In the data rows, the value 50 means zero.
Each second row below is the first row of its pair, turned about zero in one of two ways (a turn may also mirror it), then rescaled, with some noise.
Each pair is followed by the number of its way, counting from 0 in the order the ways first appear.
53;59;52;53;52;54;53;50;47;53;58;54;52
48;51;52;50;53;40;57;55;54;46;50;49;49 0

61;43;57;42;39;58;51;50;43;46;31;55;57
63;46;56;42;46;62;55;45;42;54;36;59;59 1

38;67;43;40;31;66;23;77;22;75;44;37;54
75;83;64;63;60;68;69;47;30;72;67;30;49 1

38;37;41;62;50;55;37;40;67;29;64;59;39
31;50;38;52;32;55;27;66;49;37;42;36;44 1

67;10;70;71;96;16;99;0;99;8;71;66;39
0;0;30;25;38;18;7;54;91;11;27;82;48 1

43;60;48;45;44;58;45;57;40;73;42;47;48
57;62;55;60;55;62;59;40;49;66;59;50;44 1

50;46;42;50;51;45;50;51;51;46;49;57;48
48;51;42;47;47;49;48;56;46;50;48;55;49 1

59;37;61;52;64;40;70;35;69;39;60;55;48
64;52;57;43;67;54;67;33;52;64;65;69;56 0

66;42;58;42;30;60;42;57;40;31;18;49;63
74;52;62;36;46;59;58;50;34;53;18;52;67 1

32;80;37;32;21;67;14;90;9;85;33;36;59
16;35;42;49;8;34;13;94;56;14;21;21;45 0

41;52;46;56;39;43;39;60;56;37;47;39;45
48;61;52;47;48;39;53;61;49;53;38;33;49 1

52;57;50;51;57;52;55;50;48;51;49;52;44
49;51;48;51;55;53;51;47;54;43;49;56;43 1

45;55;42;45;47;53;38;59;39;59;43;46;54
58;63;48;55;57;55;52;48;40;59;55;44;52 1

41;59;43;45;41;57;37;64;34;62;45;44;48
60;69;54;60;55;58;60;48;38;62;57;39;46 1

13;16;41;36;51;12;43;68;77;40;43;45;41
16;50;35;24;54;28;41;81;43;90;44;39;49 1

42;59;47;45;43;35;58;80;42;50;13;11;50
58;60;56;40;81;31;87;48;47;74;27;37;55 1

39;17;36;71;52;61;19;20;78;16;93;88;34
20;42;26;58;2;62;0;85;44;20;49;37;40 1

42;38;49;62;49;54;35;36;65;36;77;69;38
57;67;55;73;54;57;53;40;51;51;85;46;35 0

50;54;49;54;57;54;49;47;54;48;54;54;52
48;50;49;54;53;54;44;51;55;42;52;53;51 1

82;81;59;62;51;87;59;32;28;65;68;56;60
47;53;60;45;66;11;88;66;58;54;33;15;45 0

39;50;48;60;67;43;55;43;56;64;77;52;38
29;40;44;65;50;44;41;52;62;46;74;48;34 1

60;46;56;40;37;58;45;52;37;39;23;45;59
68;51;59;38;50;60;57;41;34;52;29;50;62 1

55;33;58;59;71;41;73;24;79;37;63;61;45
61;56;55;51;76;58;71;20;55;72;71;70;53 0

59;55;47;48;63;47;59;40;43;66;50;58;55
41;41;42;46;61;32;55;49;53;59;46;54;49 0

47;51;44;51;53;50;52;46;54;56;52;50;47
47;49;46;52;53;50;50;44;57;49;52;51;47 0

95;87;64;68;53;98;57;25;20;65;71;59;58
49;58;64;47;75;4;97;73;53;56;28;1;40 0

45;46;46;54;52;53;50;39;58;43;66;68;48
47;60;47;61;56;50;60;46;49;53;69;50;44 0

65;44;55;39;28;56;45;62;41;32;16;50;64
76;56;59;33;46;58;61;53;35;56;18;56;69 1

43;52;42;57;66;44;54;42;56;63;70;51;46
39;43;39;60;53;45;41;46;61;45;69;51;42 1

22;32;35;65;19;29;32;83;70;1;39;9;31
86;57;51;69;12;99;23;34;35;9;46;62;64 0

55;53;55;51;49;52;56;46;46;55;59;50;51
52;43;55;53;46;51;53;44;54;44;57;53;50 1

54;49;51;49;53;48;57;46;55;55;59;51;52
47;41;46;49;45;49;47;48;58;47;59;53;52 1

45;59;46;47;43;59;38;62;32;61;52;47;51
62;65;56;60;53;58;58;49;38;53;60;40;47 1

35;40;46;44;55;44;51;55;60;46;47;48;47
45;46;46;49;48;68;40;43;51;47;57;62;51 0

56;41;55;53;64;44;68;32;66;40;53;54;44
60;53;54;46;68;56;63;30;50;63;58;64;50 0

55;40;64;64;63;38;73;32;69;35;61;57;41
28;21;47;46;41;35;38;51;68;30;41;64;43 1

42;66;42;45;35;62;29;70;24;66;45;44;54
36;43;47;52;29;40;33;72;50;28;36;31;46 0

37;60;42;57;78;41;61;40;58;72;86;55;29
26;43;35;65;57;45;38;46;69;41;85;53;23 1

58;46;49;48;62;53;53;39;48;63;60;63;56
44;44;46;50;63;36;55;51;55;63;60;48;46 0

44;45;44;57;39;43;38;54;59;31;52;46;39
63;61;51;62;38;64;42;44;44;39;57;53;48 0

23;56;37;71;88;34;61;38;61;80;99;53;17
6;39;31;81;55;34;31;54;74;36;99;43;9 1

58;29;62;63;77;31;76;20;80;25;65;58;41
72;57;60;52;84;62;71;11;49;70;75;74;55 0

64;65;53;38;64;52;69;42;37;75;35;52;63
31;36;42;28;63;26;56;53;57;64;27;52;54 0

50;46;49;51;51;49;51;55;50;47;50;51;55
50;48;48;53;51;53;50;54;48;50;52;53;56 0

52;46;53;54;53;45;52;50;56;48;54;54;49
47;44;49;52;49;44;45;56;55;46;52;54;49 1

43;64;39;41;41;59;37;63;29;65;40;46;54
67;74;50;59;58;61;63;42;34;63;58;45;50 1

47;53;57;46;46;53;47;54;43;60;52;48;49
52;52;60;53;50;54;54;45;49;55;60;48;47 1

49;54;50;47;43;51;45;53;45;56;51;46;47
49;47;51;49;41;46;45;52;54;45;46;46;46 0

59;48;54;45;41;52;48;58;40;38;29;51;59
53;57;49;43;43;54;41;63;31;55;35;51;58 0

38;35;49;46;53;31;49;54;57;48;50;50;46
50;44;49;52;45;60;37;41;47;50;64;67;50 0

43;56;42;50;38;52;36;65;33;64;50;44;50
60;65;55;63;53;52;61;50;35;64;61;38;48 1

63;54;52;42;39;66;49;50;52;39;26;49;61
52;65;47;38;44;62;50;62;44;62;31;39;59 0

53;45;55;51;59;41;62;41;62;46;57;55;50
38;38;48;44;45;43;40;50;61;44;52;61;51 1

62;43;53;41;36;62;43;56;44;34;15;51;66
72;53;54;37;51;65;53;50;35;55;18;55;69 1

52;46;56;50;60;47;57;45;57;44;54;53;45
44;39;50;44;53;49;44;52;55;43;51;57;45 1

50;51;48;56;59;49;54;47;52;54;64;49;49
45;43;45;57;53;48;46;50;58;42;60;48;46 1

41;46;47;58;35;38;42;70;54;32;42;28;44
50;55;53;44;52;29;61;69;44;56;31;25;51 1

61;58;53;53;52;59;49;46;45;50;54;56;52
59;49;53;56;50;56;47;46;53;37;53;55;51 1

37;36;49;67;29;39;35;70;66;14;51;32;38
41;54;53;44;38;28;52;86;45;46;25;17;49 1

61;58;54;43;61;57;60;41;41;68;57;56;55
58;41;51;55;57;61;48;32;56;44;69;65;49 1

63;49;60;41;33;60;46;58;47;39;22;53;65
72;56;62;37;46;61;57;49;42;53;24;57;69 1

42;55;48;55;66;40;56;43;57;65;74;51;40
48;37;52;57;61;41;55;35;70;43;65;58;44 0

43;36;44;61;50;61;33;37;69;34;68;68;42
34;46;39;54;26;61;20;67;53;35;45;42;46 1

38;39;47;47;53;42;53;54;62;48;47;48;43
49;45;48;52;47;67;42;43;52;49;57;64;49 0

67;47;66;37;22;65;46;57;44;29;6;48;69
77;56;72;26;44;65;65;46;36;56;8;56;76 1

50;57;52;48;47;51;49;58;42;58;51;51;49
57;57;56;54;51;49;57;48;48;53;58;53;46 1

15;20;39;34;59;7;48;69;70;44;35;46;38
17;51;33;25;63;24;42;76;38;93;43;49;45 1

66;67;55;41;68;57;68;37;40;77;45;63;62
33;44;45;35;68;19;62;58;61;67;37;50;48 0

53;58;50;48;50;59;52;51;45;57;41;47;51
44;47;48;46;49;51;50;55;53;49;36;45;47 0

34;35;46;43;51;32;50;55;58;48;43;47;47
34;50;41;39;53;39;48;56;46;69;45;48;51 1

38;40;56;45;43;34;50;55;59;46;52;44;45
52;45;56;49;38;61;41;41;50;45;62;66;53 0

51;54;54;49;45;49;50;57;44;49;49;51;50
55;54;55;50;48;48;56;52;45;49;51;54;51 1

58;35;51;61;70;40;65;33;71;34;54;60;44
32;24;37;45;46;42;29;56;64;35;38;65;46 1

71;69;54;58;46;76;57;38;40;60;58;56;55
50;55;53;49;55;29;75;61;57;56;37;28;44 0

57;42;53;44;41;60;43;53;41;44;37;49;64
63;47;55;43;48;62;52;48;38;52;41;49;66 1

52;55;50;43;52;50;56;52;50;43;40;50;54
50;55;46;41;52;54;51;53;47;48;43;56;55 0

54;44;49;43;40;49;51;54;48;48;43;49;54
52;47;46;42;38;53;47;54;43;54;50;51;53 0

52;53;54;43;44;46;57;61;46;54;37;38;55
57;51;57;44;59;48;66;48;50;58;46;51;55 1

86;75;62;69;47;94;53;30;25;59;67;56;61
85;41;68;80;40;80;52;23;57;6;59;55;53 1

72;45;58;35;14;69;40;61;34;23;0;47;79
55;73;44;29;21;69;35;80;10;74;7;33;73 0

61;72;57;34;57;51;68;57;36;76;31;36;61
36;31;49;23;50;33;49;59;62;50;17;53;58 0

47;50;51;46;46;42;54;51;54;52;53;51;51
51;49;51;46;43;49;50;48;53;48;56;59;52 0

61;40;50;60;67;64;46;10;55;57;91;97;48
40;33;40;69;18;69;5;45;55;20;78;74;40 1

50;53;46;50;51;51;54;48;50;57;48;49;50
47;47;44;51;50;49;50;49;55;52;45;52;51 0

41;43;50;52;46;52;41;52;59;41;55;47;47
43;52;51;46;42;50;45;61;51;50;47;38;49 1

40;70;42;46;39;61;36;66;34;62;43;47;55
61;79;54;62;55;61;63;48;41;59;56;42;50 1

47;59;44;47;47;47;43;60;39;55;44;47;52
57;64;49;53;56;47;55;48;41;57;54;49;50 1

45;51;53;54;51;44;52;50;51;55;61;49;47
50;44;58;54;50;47;51;46;56;44;58;55;50 0

52;50;51;44;42;55;51;49;51;44;36;48;56
54;53;51;43;49;57;53;46;48;52;38;51;59 1

41;46;49;48;52;39;49;56;55;45;54;48;48
52;49;49;53;49;56;43;47;51;42;60;60;52 0

46;54;49;49;48;45;50;56;51;50;48;42;43
50;53;50;49;54;41;56;53;51;51;50;45;43 1

43;58;48;43;37;58;37;65;35;73;44;48;54
32;40;49;51;32;43;36;70;55;41;40;39;46 0

45;54;42;44;46;57;42;57;40;59;46;44;54
60;61;48;52;54;60;56;47;42;58;55;42;53 1

63;52;60;41;26;57;42;57;41;33;21;47;64
74;60;66;36;43;55;62;47;37;53;21;51;69 1

53;50;56;52;46;45;53;49;51;50;62;47;46
57;45;58;50;45;45;55;45;52;45;57;51;50 0

28;23;39;75;31;58;19;39;80;8;73;62;31
72;85;55;92;38;88;47;31;41;44;90;39;37 0

61;78;61;32;58;34;78;75;22;83;13;14;63
38;10;50;12;44;30;39;61;57;36;0;67;70 0

59;39;55;55;65;39;66;30;65;38;56;55;43
36;25;42;43;46;40;35;47;63;34;41;61;47 1

51;67;52;39;46;32;64;83;36;61;16;9;55
53;23;49;23;32;54;31;56;53;26;3;66;70 0

75;44;54;36;16;64;40;58;35;18;0;47;74
59;76;43;30;25;66;36;75;6;71;10;37;73 0

48;65;42;43;39;56;38;65;33;64;46;43;51
69;71;51;57;56;55;62;44;41;59;61;41;47 1

59;56;54;59;50;62;51;41;48;55;56;53;51
51;51;53;55;53;41;61;51;54;54;45;39;45 0

49;42;48;55;50;44;41;47;57;42;60;55;52
57;56;50;58;51;52;45;45;49;49;66;50;53 0

50;46;50;52;53;52;51;39;52;46;56;50;52
50;52;51;53;55;53;55;42;48;53;56;45;52 0

50;47;47;45;56;50;53;46;52;50;40;54;51
49;48;45;45;53;54;45;47;49;53;45;57;51 1

65;65;52;53;50;61;56;46;45;49;55;52;51
63;51;53;55;49;56;54;42;57;30;52;57;48 1

51;46;45;51;51;45;59;52;53;47;48;47;48
55;46;43;50;50;56;53;46;48;48;49;57;51 0

55;47;53;47;44;51;48;52;53;48;49;52;55
56;48;53;46;45;52;50;52;51;51;47;53;56 1

37;75;34;37;21;66;19;82;13;82;38;38;57
23;34;40;51;11;36;21;87;54;20;25;23;41 0

37;54;38;58;77;39;60;42;63;71;86;56;36
46;33;44;64;70;39;61;32;80;35;77;62;37 0

58;54;48;53;52;61;53;44;41;54;57;48;53
49;46;48;48;54;41;60;53;50;49;48;36;48 0

51;60;53;41;43;39;60;64;41;59;34;27;55
61;54;57;42;64;38;76;39;51;63;48;46;55 1

32;32;43;40;54;21;49;60;62;44;45;49;42
30;49;38;34;55;31;42;66;44;72;48;52;47 1

49;49;49;52;49;48;50;49;46;50;59;51;48
51;48;51;53;48;48;51;49;48;45;58;49;48 0

55;52;51;54;54;49;50;47;54;49;57;56;50
54;54;53;52;55;46;54;49;56;51;55;53;49 0

76;50;66;29;5;70;35;67;36;10;0;46;81
94;70;76;16;40;67;71;50;22;52;0;52;91 1

60;36;54;54;67;36;67;30;65;38;58;58;44
37;22;39;39;46;38;32;49;62;36;46;65;46 1

59;50;58;43;33;55;47;54;41;39;20;49;67
50;61;50;39;37;57;43;62;32;62;28;47;64 0

41;50;41;53;42;49;47;62;59;41;35;37;46
55;52;45;55;37;72;40;51;51;39;39;54;53 0

60;44;50;48;71;67;54;15;52;65;83;86;55
37;56;48;56;81;25;74;47;59;77;87;36;34 0

52;46;51;55;48;43;48;50;52;44;49;50;46
48;46;51;50;47;42;45;54;49;49;44;48;49 1

12;22;44;38;52;16;43;69;72;37;48;41;40
12;53;40;27;54;27;43;81;42;82;47;38;48 1

46;58;47;47;53;52;48;56;49;53;50;50;51
44;50;47;50;49;49;47;55;56;43;48;49;49 0

50;54;53;47;46;52;46;55;45;61;51;47;52
56;55;57;52;49;55;50;49;48;55;58;49;49 1

36;39;46;46;54;34;48;55;56;49;50;45;43
36;48;44;43;55;41;45;57;47;63;50;44;43 1

52;37;57;56;67;43;62;35;65;36;58;57;48
32;28;46;43;48;45;34;54;60;35;46;60;50 1

21;40;42;57;13;20;40;96;58;13;14;0;38
77;42;50;55;0;99;14;41;34;5;20;73;75 0

49;52;54;45;43;53;50;49;49;48;45;44;54
51;51;54;45;46;54;53;45;48;50;46;47;53 1

60;53;49;46;45;58;46;52;45;41;29;50;53
54;61;43;44;48;54;46;58;41;55;33;46;52 0

71;41;66;40;20;59;43;65;34;22;0;42;72
84;55;72;29;47;57;68;52;24;56;1;53;80 1

32;56;41;64;84;33;58;40;60;74;95;53;25
46;28;52;70;76;34;59;22;81;28;80;66;28 0

88;88;65;68;49;96;61;30;25;67;71;61;61
47;57;66;48;65;7;99;73;60;57;30;8;43 0

44;40;48;49;57;39;48;52;52;51;53;50;50
42;44;45;50;54;43;42;55;46;58;54;49;50 1

27;37;52;40;53;32;49;54;60;49;54;46;46
25;50;50;35;52;39;45;58;47;66;57;45;47 1

51;50;54;55;54;54;53;42;56;52;58;51;46
44;43;53;54;45;53;46;48;60;44;53;51;44 1

62;41;49;53;77;69;50;7;56;66;83;98;55
34;63;44;64;88;22;74;45;58;86;91;37;31 0

44;39;47;64;44;44;35;48;59;24;69;60;39
38;50;45;52;30;40;32;74;42;34;44;39;45 1

57;42;52;47;44;55;47;53;50;44;43;50;58
59;47;51;44;47;55;49;52;46;50;41;52;59 1

46;54;47;51;57;42;55;47;52;57;50;53;43
44;50;46;54;52;46;48;45;55;53;54;56;41 1

47;71;56;38;46;31;71;80;31;61;10;7;55
63;58;64;38;91;30;99;34;50;74;39;47;56 1

56;38;59;62;64;39;68;34;69;34;61;54;44
32;23;46;44;42;38;38;53;65;31;44;60;49 1

55;50;55;49;38;58;51;51;49;42;32;55;59
48;62;49;47;39;56;51;61;41;61;37;51;56 0

52;42;56;55;49;40;55;49;52;50;62;50;44
47;36;54;52;44;39;46;55;51;48;54;50;44 1

49;55;49;49;51;49;51;49;52;52;52;48;46
49;54;50;49;51;49;49;47;53;50;50;51;46 1

61;47;58;45;37;55;47;51;48;46;34;48;59
54;55;54;41;39;52;45;57;40;60;39;44;58 0

49;54;47;45;46;53;42;54;39;59;47;45;51
59;58;53;53;54;54;53;45;43;57;56;44;48 1

58;46;52;53;64;62;47;22;60;58;78;79;47
45;62;53;59;71;35;67;45;62;70;79;42;33 0

54;56;48;52;55;58;51;48;49;51;54;54;48
54;50;48;55;51;56;47;48;53;41;52;54;48 1

65;29;63;63;72;32;80;23;80;28;67;61;43
76;58;59;51;80;58;77;18;50;75;73;75;56 0

44;58;46;43;46;53;42;64;34;57;48;46;54
59;65;53;55;58;54;59;51;37;57;60;46;54 1

64;9;66;72;88;25;87;8;93;15;73;64;39
85;56;63;55;99;68;83;0;43;86;90;85;59 0

51;53;56;52;45;47;54;50;48;59;56;49;52
53;46;57;54;44;45;53;46;52;50;58;53;49 1

72;67;55;57;46;71;55;39;34;61;58;54;58
49;51;54;47;55;25;70;61;51;56;39;27;50 0

46;21;42;71;63;79;27;5;73;31;99;99;40
20;31;30;69;0;82;0;70;50;9;64;56;40 1

79;79;58;64;48;86;52;31;32;49;69;56;58
52;66;62;51;64;21;85;65;53;49;38;13;46 0

32;78;37;34;20;72;17;84;8;86;38;36;60
15;32;42;51;8;34;21;92;55;17;25;18;43 0

53;39;50;55;67;46;65;34;65;39;52;57;44
33;29;38;44;49;48;38;49;62;37;41;60;45 1

43;46;45;55;59;48;53;44;57;59;63;53;45
45;42;46;57;57;48;53;42;59;51;62;55;45 0

66;77;62;32;61;42;78;65;24;82;25;29;64
74;48;66;46;89;45;86;18;57;63;62;71;56 1

52;51;49;50;57;49;53;49;48;50;49;54;51
49;49;50;50;55;48;52;51;49;49;50;56;50 0

46;61;42;48;49;60;41;58;44;58;44;50;52
58;65;49;57;57;62;54;47;47;54;53;47;50 1

59;39;62;40;32;60;48;55;41;39;24;49;64
65;49;65;36;44;63;58;47;35;58;27;55;67 1

45;55;47;51;64;48;53;42;56;60;65;53;42
39;47;44;55;51;51;42;45;61;45;67;52;38 1

47;53;55;55;50;52;51;50;52;53;55;46;49
49;47;57;54;50;51;52;47;54;45;49;48;51 0

41;72;39;38;31;64;27;74;25;75;43;42;56
75;87;58;61;56;66;67;45;35;71;67;36;50 1

46;43;49;54;44;47;40;58;52;40;58;43;46
49;51;52;50;47;42;47;67;46;49;47;38;51 1

60;84;54;28;51;31;79;84;24;80;3;8;65
40;13;43;7;35;36;34;64;57;30;0;71;73 0

45;54;48;48;47;52;47;51;48;50;56;51;51
49;56;51;49;46;51;50;50;48;46;55;47;50 1

56;54;54;52;61;56;52;40;51;60;65;63;51
50;46;51;60;48;60;38;45;57;39;64;61;47 1

55;52;49;54;49;49;50;51;49;48;54;51;51
53;48;49;51;45;47;49;53;52;43;51;51;52 1

63;63;57;55;49;76;50;36;37;57;63;58;54
63;50;59;64;41;69;47;35;52;27;61;53;51 1

49;52;42;51;53;52;51;45;53;53;52;52;50
47;52;42;52;49;52;50;45;54;49;53;51;51 1

50;41;44;58;53;55;36;34;61;40;69;69;44
56;67;47;67;58;51;53;44;51;56;78;42;38 0

49;46;48;50;53;51;46;48;49;50;54;52;52
49;49;45;51;48;52;42;51;47;49;55;49;53 1

57;48;52;51;42;52;50;55;47;43;38;54;57
55;56;50;50;43;53;49;62;41;57;41;52;56 0

33;22;34;76;46;55;18;31;79;9;93;77;28
73;87;50;97;54;75;54;32;41;45;99;41;30 0

47;47;42;55;50;39;51;58;56;43;50;46;48
57;49;43;55;47;58;46;47;51;43;51;62;56 0

31;54;44;60;75;34;57;40;67;69;94;52;31
17;42;36;66;51;37;33;53;72;42;89;47;28 1

23;29;49;42;53;18;45;65;66;46;51;45;41
52;38;51;54;41;72;25;37;52;40;71;81;52 0

47;47;50;53;46;45;48;54;56;46;40;40;48
48;52;52;47;52;45;53;53;52;57;37;41;52 1

51;49;51;47;53;46;50;53;48;51;49;49;46
50;46;50;48;48;49;46;51;48;47;49;54;47 0

64;62;59;41;63;58;63;39;38;73;56;62;56
61;43;56;55;56;64;48;29;57;43;71;73;47 1

45;62;46;47;37;58;42;67;36;63;52;48;54
62;68;58;61;50;57;64;50;41;56;63;44;51 1

42;44;48;47;56;45;53;48;56;50;43;53;50
44;48;47;52;52;57;45;44;49;54;53;60;52 0

53;35;56;61;68;42;67;27;68;39;58;58;43
58;53;53;57;71;56;67;24;48;65;63;66;49 0

67;67;54;53;49;58;50;44;42;57;57;55;55
67;52;56;60;47;53;48;39;56;34;59;58;52 1

51;51;54;49;51;50;52;50;49;53;51;51;51
50;48;53;50;51;50;49;45;53;48;52;55;50 1

50;32;38;61;65;71;37;12;69;39;84;99;45
28;39;26;65;14;79;0;60;52;20;61;66;43 1

53;46;57;47;42;54;49;54;44;49;47;48;53
51;48;54;47;42;52;48;56;42;54;48;46;52 0

32;55;47;59;78;39;57;40;60;73;93;52;33
40;30;56;65;71;36;61;28;80;32;80;59;35 0

52;51;50;53;64;46;56;37;60;46;51;55;47
53;57;49;49;64;50;54;39;54;54;52;56;49 0

54;48;47;52;62;53;59;39;62;51;51;56;47
51;51;45;51;63;53;59;41;58;60;52;56;47 0

32;32;48;42;57;32;45;57;62;47;47;46;48
48;41;49;53;48;68;27;39;49;49;65;67;53 0

36;26;43;65;51;64;30;22;82;24;84;83;41
54;84;51;83;61;69;60;36;52;63;99;39;36 0

41;53;46;58;64;45;56;40;58;67;76;54;42
34;42;42;65;48;48;41;45;64;46;74;51;37 1

63;48;63;41;26;64;46;58;40;30;11;51;70
49;68;53;35;32;63;42;73;24;67;21;42;67 0

45;60;48;43;40;56;38;61;36;62;48;45;55
62;66;58;56;54;57;58;46;41;59;60;41;54 1

43;51;47;65;70;43;53;43;55;66;83;53;36
32;39;43;70;52;42;38;51;64;42;78;47;31 1

46;51;44;49;52;55;48;52;52;55;50;55;54
43;50;43;52;50;52;49;53;55;52;51;48;51 0

62;63;52;58;48;65;52;38;46;55;54;51;54
59;47;54;62;43;61;50;35;58;35;51;52;52 1

63;86;68;27;49;33;80;79;20;85;12;9;67
82;58;77;40;98;31;99;13;57;76;56;63;61 1

22;12;37;75;33;53;13;43;87;4;72;55;27
77;81;54;95;36;99;38;28;40;43;97;40;37 0

79;73;57;61;52;76;57;36;30;61;63;54;59
50;52;56;47;63;18;78;65;54;54;35;22;48 0

40;26;39;65;50;57;27;29;71;19;82;76;38
64;81;50;82;59;67;55;37;43;54;98;41;35 0

46;57;48;46;38;50;33;66;33;62;50;42;51
63;65;59;58;54;49;58;51;37;61;61;38;49 1

40;45;52;53;40;38;46;67;53;35;38;32;48
59;48;54;51;33;71;35;47;43;36;39;60;63 0

43;58;47;59;62;40;56;49;55;63;71;52;37
48;39;52;60;57;38;56;40;67;37;61;60;39 0

80;90;62;24;75;49;93;51;14;99;18;43;72
19;12;42;1;70;0;61;67;67;63;0;61;58 0

40;53;44;56;62;43;53;46;51;60;67;51;39
46;42;50;60;58;44;55;37;62;39;61;56;40 0

32;34;48;46;49;31;41;60;60;43;45;46;43
51;46;51;57;41;69;26;41;45;45;62;66;51 0

38;67;30;35;28;64;24;79;18;84;36;38;57
80;88;53;65;61;67;73;43;26;82;68;32;51 1

60;35;61;55;74;34;69;28;74;29;65;53;42
70;57;59;43;79;56;64;20;50;62;71;71;54 0

54;39;52;55;57;45;59;37;59;48;54;54;46
40;32;44;48;45;47;40;51;56;47;47;56;47 1

64;42;60;43;23;61;44;58;37;32;12;50;63
54;62;51;39;28;63;43;69;19;68;22;40;59 0

70;46;64;31;14;67;42;58;43;21;0;46;75
82;62;69;20;41;67;65;45;30;58;0;56;83 1

48;47;49;55;55;56;41;39;59;39;62;55;45
55;62;53;57;59;56;52;44;51;47;65;43;46 0

42;48;51;48;46;44;52;61;46;53;44;33;51
49;51;55;47;58;42;62;49;46;60;48;39;52 1

49;51;50;52;46;49;47;49;51;51;53;47;48
53;50;51;51;46;53;48;47;51;48;51;48;50 0

31;38;39;46;56;29;48;55;67;45;44;52;46
28;55;35;41;52;37;41;62;51;67;46;48;51 1

61;57;55;45;60;57;57;39;42;64;56;60;55
41;47;50;44;62;32;58;54;55;59;51;44;46 0

53;45;47;52;65;46;62;39;68;45;57;57;46
38;37;37;45;49;49;36;52;65;41;50;60;47 1

60;42;63;36;24;60;45;59;42;26;5;50;72
50;70;53;33;27;68;38;70;18;69;20;45;71 0

32;52;43;52;31;33;50;87;56;34;21;9;47
64;38;48;48;20;86;25;49;48;19;21;66;71 0

73;21;65;66;87;27;89;7;92;16;64;66;37
15;0;33;30;40;30;15;53;82;15;28;81;44 1

32;58;40;64;76;32;65;38;59;78;98;52;31
16;37;32;73;52;33;41;47;72;44;97;50;22 1

72;47;57;38;26;57;45;59;37;28;8;48;69
83;58;59;30;49;55;65;46;30;52;11;58;75 1

63;59;44;54;58;66;54;42;43;57;51;54;52
50;51;42;50;63;38;63;55;55;52;42;39;44 0

50;60;53;45;48;39;62;68;40;61;37;32;53
57;52;57;47;69;37;74;43;53;63;52;52;53 1

41;73;37;38;33;66;27;74;23;76;37;42;59
26;41;39;47;26;37;26;81;56;28;28;29;44 0

49;52;42;52;64;43;57;48;54;53;57;51;42
52;43;43;53;63;50;53;42;57;43;54;60;44 0

17;23;44;39;53;13;50;67;72;40;39;46;35
17;48;38;26;55;26;46;77;43;84;42;47;42 1

40;57;47;57;67;38;59;44;60;62;79;50;37
30;45;42;60;52;37;43;49;67;41;77;50;35 1

43;50;43;55;59;44;50;46;51;60;65;51;41
40;47;42;60;50;45;42;50;53;50;65;49;39 1

49;56;45;48;47;50;49;59;43;57;47;49;46
58;57;49;53;55;52;57;50;46;56;53;51;44 1

50;43;50;52;56;49;55;42;60;47;55;54;46
52;52;50;51;59;54;56;43;52;53;58;55;49 0

26;30;42;41;54;32;49;58;71;49;45;48;40
25;50;38;35;54;42;43;67;51;75;47;46;43 1

35;38;44;60;39;48;39;55;62;25;48;44;40
62;62;50;67;39;79;43;42;43;40;56;51;51 0

51;47;57;47;46;53;48;51;45;43;49;48;52
51;47;58;46;47;53;51;51;44;47;46;46;54 1

69;66;57;43;76;62;62;29;37;75;49;67;59
32;46;48;37;79;18;62;55;59;69;42;46;43 0

48;51;50;51;45;44;49;57;44;49;51;50;49
52;53;52;51;49;43;54;53;43;50;52;50;50 1

74;75;53;57;55;76;56;35;36;63;60;54;56
46;53;52;47;64;22;75;60;60;52;37;25;46 0

37;69;38;40;24;65;28;76;22;73;39;40;61
74;88;60;65;54;65;75;45;30;72;62;32;57 1

51;49;56;55;56;48;53;45;53;47;59;50;53
45;41;53;52;49;47;46;51;54;40;54;52;54 1

11;19;36;37;58;10;45;70;77;39;29;43;37
49;40;36;53;37;92;8;30;48;43;65;95;54 0

41;40;52;57;37;40;44;62;60;37;58;35;45
66;48;58;58;34;67;43;43;49;35;60;54;57 0

53;67;61;40;47;37;65;74;35;68;25;19;54
67;55;66;44;81;35;84;36;53;72;50;50;53 1

54;55;52;46;46;54;51;49;49;50;48;48;52
54;52;52;47;47;55;54;44;53;47;48;51;52 1

41;69;37;36;31;70;28;74;21;78;35;42;59
23;38;38;44;24;41;29;81;55;34;26;24;44 0

74;63;51;61;50;75;53;38;34;52;56;54;55
71;45;53;67;48;67;51;36;54;24;51;55;52 1

45;62;40;43;40;62;34;63;30;71;43;41;53
35;37;41;48;34;42;35;66;55;37;36;31;43 0

